(in the rows, 128 means zero)
One turn moves each row of this set onto another row. After a few examples, where does it send each row asked below?
Bevuk: [116 128 120 121 109 136 147 136 108 141 139 150 144 107 103  98 122]
pap: [123 129 129 112 127 136 145 131 105 133 124 146 155 116  98 101 130]
mil: [130 157  96 132 120 145 146 119 157 112 131 100 123 102  82 113 113]
zutut: [138 137 121 108 124 128 147  90 150 113 151 111 128  93 111 147 104]
bevup: [120 125 127 120 110 134 146 137 112 141 138 150 141 110 105  95 121]
mugo: [110 129 115 122 111 138 149 135 108 140 141 150 144 106  99 102 117]
nis: [111 121 126 117 118 136 150 140 123 137 143 151 142 116  95 101 103]
nepi: [134 152 104 129 122 144 145 121 165 111 131 101 122 106  82 110 109]
Teled: [138 160  97 134 112 142 141 116 146 116 127  99 122  96  92 106 130]
pinut: [138 142 110 102 147 140 116 125 146 110 147 107 131 107 113 136  92]
Dag: [122 124 136 109 132 135 147 135 117 130 126 147 154 123  95 101 119]
pamuz: [141 143 115 113 118 127 144  87 138 117 148 109 129  86 116 145 119]
fon: [107 125 119 120 117 138 151 138 119 137 143 151 144 113  93 104 104]
Robis: [148 139 119 101 143 137 113 127 148 111 144 108 128 109 121 130  98]
gapiz: [148 138 126 110 118 123 142  90 145 116 147 110 126  91 120 140 118]
Zali: [145 141 120 111 117 125 142  88 140 118 147 110 127  87 120 142 120]
Sif: [143 136 126 108 124 126 145  92 152 113 149 111 127  95 114 144 106]
zov: [141 149 112 127 120 141 143 123 168 111 128 100 120 109  87 105 111]
kog: [118 120 131 117 115 135 148 140 123 137 140 151 141 117 100  97 108]
mipe: [112 133 118 114 130 140 148 130 102 132 127 147 157 114  91 107 123]
lidor: [136 143 113 112 121 128 146  88 140 116 150 110 130  87 112 148 113]
furo: [131 150  97 106 146 143 117 123 137 110 148 108 133 101 110 142  94]
Kig: [118 132 122 114 127 137 147 130 101 133 125 146 156 113  95 104 129]
zonu: [146 157 106 131 110 140 140 118 150 117 125  99 121  98  97 102 133]
Bapi: [131 155  91 109 140 143 116 120 126 113 148 107 134  94 113 140 106]
guvak: [117 124 132 108 135 138 149 135 118 129 128 148 154 123  90 105 113]
sut: [156 146 116 105 133 135 109 123 131 117 140 106 129 100 131 124 121]
Vob: [135 141 114 111 124 128 147  88 145 114 151 110 129  90 110 149 107]
sipu: [155 141 122 102 137 135 110 127 141 114 141 106 128 105 129 125 110]
somi: [121 121 132 117 112 134 148 140 119 139 138 150 141 115 104  94 115]
tumip: [138 156  93 110 135 141 113 118 120 117 144 106 134  91 122 135 117]
tig: [107 128 114 121 115 139 151 137 112 138 143 151 144 109  94 104 110]
Rup: [132 161  94 134 116 145 144 117 149 114 130 100 124  97  85 111 121]
fepa: [147 135 128 108 121 124 143  91 150 116 148 110 126  94 118 141 111]
zemak: [112 127 125 110 135 139 150 133 114 128 129 148 156 121  87 108 112]
rudeg: [125 126 135 109 128 135 146 134 112 132 124 146 154 120  98 100 125]
rabo: [150 152 114 129 112 138 139 121 157 116 125  99 119 103  97  99 128]
lusu: [148 148 117 127 116 139 141 123 164 114 126 100 119 108  93 101 120]
zet: [148 153 103 109 132 137 110 120 121 118 141 105 131  93 128 129 124]
seto: [110 131 119 113 133 140 150 132 108 129 129 148 158 117  87 109 117]

zemak goes to rudeg
kog goes to Bevuk
Where do these go?
pinut goes to sut
Vob goes to fepa
rabo goes to Rup

One turn moves each row of this set onto another row. After a few examples, where does it send each row asked below?
Pibat: [127 149 134 143 122 110 133 123 116 168 147 119 117 106 147 122 121 147]
Mumi: [131 133 134 152  98 123 119 144 123 176 142 122 124 119 147 137 100 162]
poges: [150 128 104 143 102 114 122 110 132 120 154 122 150 144 147 121 136 158]
Tiz: [132 124 135 133 131 142 106 108 133 104 137 131  96 140 143 139 129 148]
gisos: [117 121 151 144 124 133 107 120 107 106 123 129 132 149 165 127 118 154]
Gusir: [134 116 133 140 121 132  96 107 131 105 132 130  96 138 144 136 132 151]
Bol: [133 121 131 139 108 117  94 107  99 123 128 133 131 160 158 118 128 151]
Guze: [130 139 142 161 105 118 142 149 116 158 128 142 120 108 147 138 127 143]
vik: [140 128 129 131 127 147 112 113 132 110 140 142  96 146 139 145 133 143]
fuf: [129 128 133 173 104 122 130 144 126 167 134 128 116 105 148 134 125 156]
Bised: [126 150 145 133 108 108 125 137 108 165 140 124 128 119 148 131 100 151]
zipar: [128 138 143 154  99 127 128 155 121 166 133 131 127 119 148 145  99 157]
Bet: [128 133 129 160 114 117 125 129 127 172 146 114 115 104 149 124 120 156]
pagi: [139 125 119 146 122 167 116 122 126 140 147 138 128 167 152 140 124 155]
Popuv: [147 122 111 140 105 139 100 110 112 145 144 138 128 171 149 127 132 152]
daf: [141 113 126 142 110 133  97 110 128 111 131 140  96 143 140 139 137 146]
zezak: [150 124 104 154 105 137 132 123 144 121 155 126 150 144 146 135 133 161]
tebun: [140 125 121 155 115 142 143 133 142 105 146 130 151 138 151 141 128 159]
zup: [145 122 124 137 113 142 107 113 131 114 134 147  96 149 137 144 137 143]
leg: [129 153 142 144 116 110 144 137 109 160 137 138 120 109 146 130 126 139]
Dulog: [130 142 135 140 103 112 117 133 116 175 146 117 126 120 147 130  99 158]
Gopar: [121 124 144 148 135 164 120 127 123 117 134 133 130 154 161 141 115 157]
vir: [140 132 122 139 109 106 126 113 123 102 144 123 153 137 153 121 132 153]
vul: [124 147 151 141 104 118 132 151 110 159 131 135 128 119 148 142  99 150]
goto: [133 132 133 146 116 123 140 127 129  93 138 129 154 133 155 132 127 153]

Gusir goes to daf
Bised goes to Dulog
goto goes to vir
Where do these go?
Bet goes to fuf
gisos goes to Bol

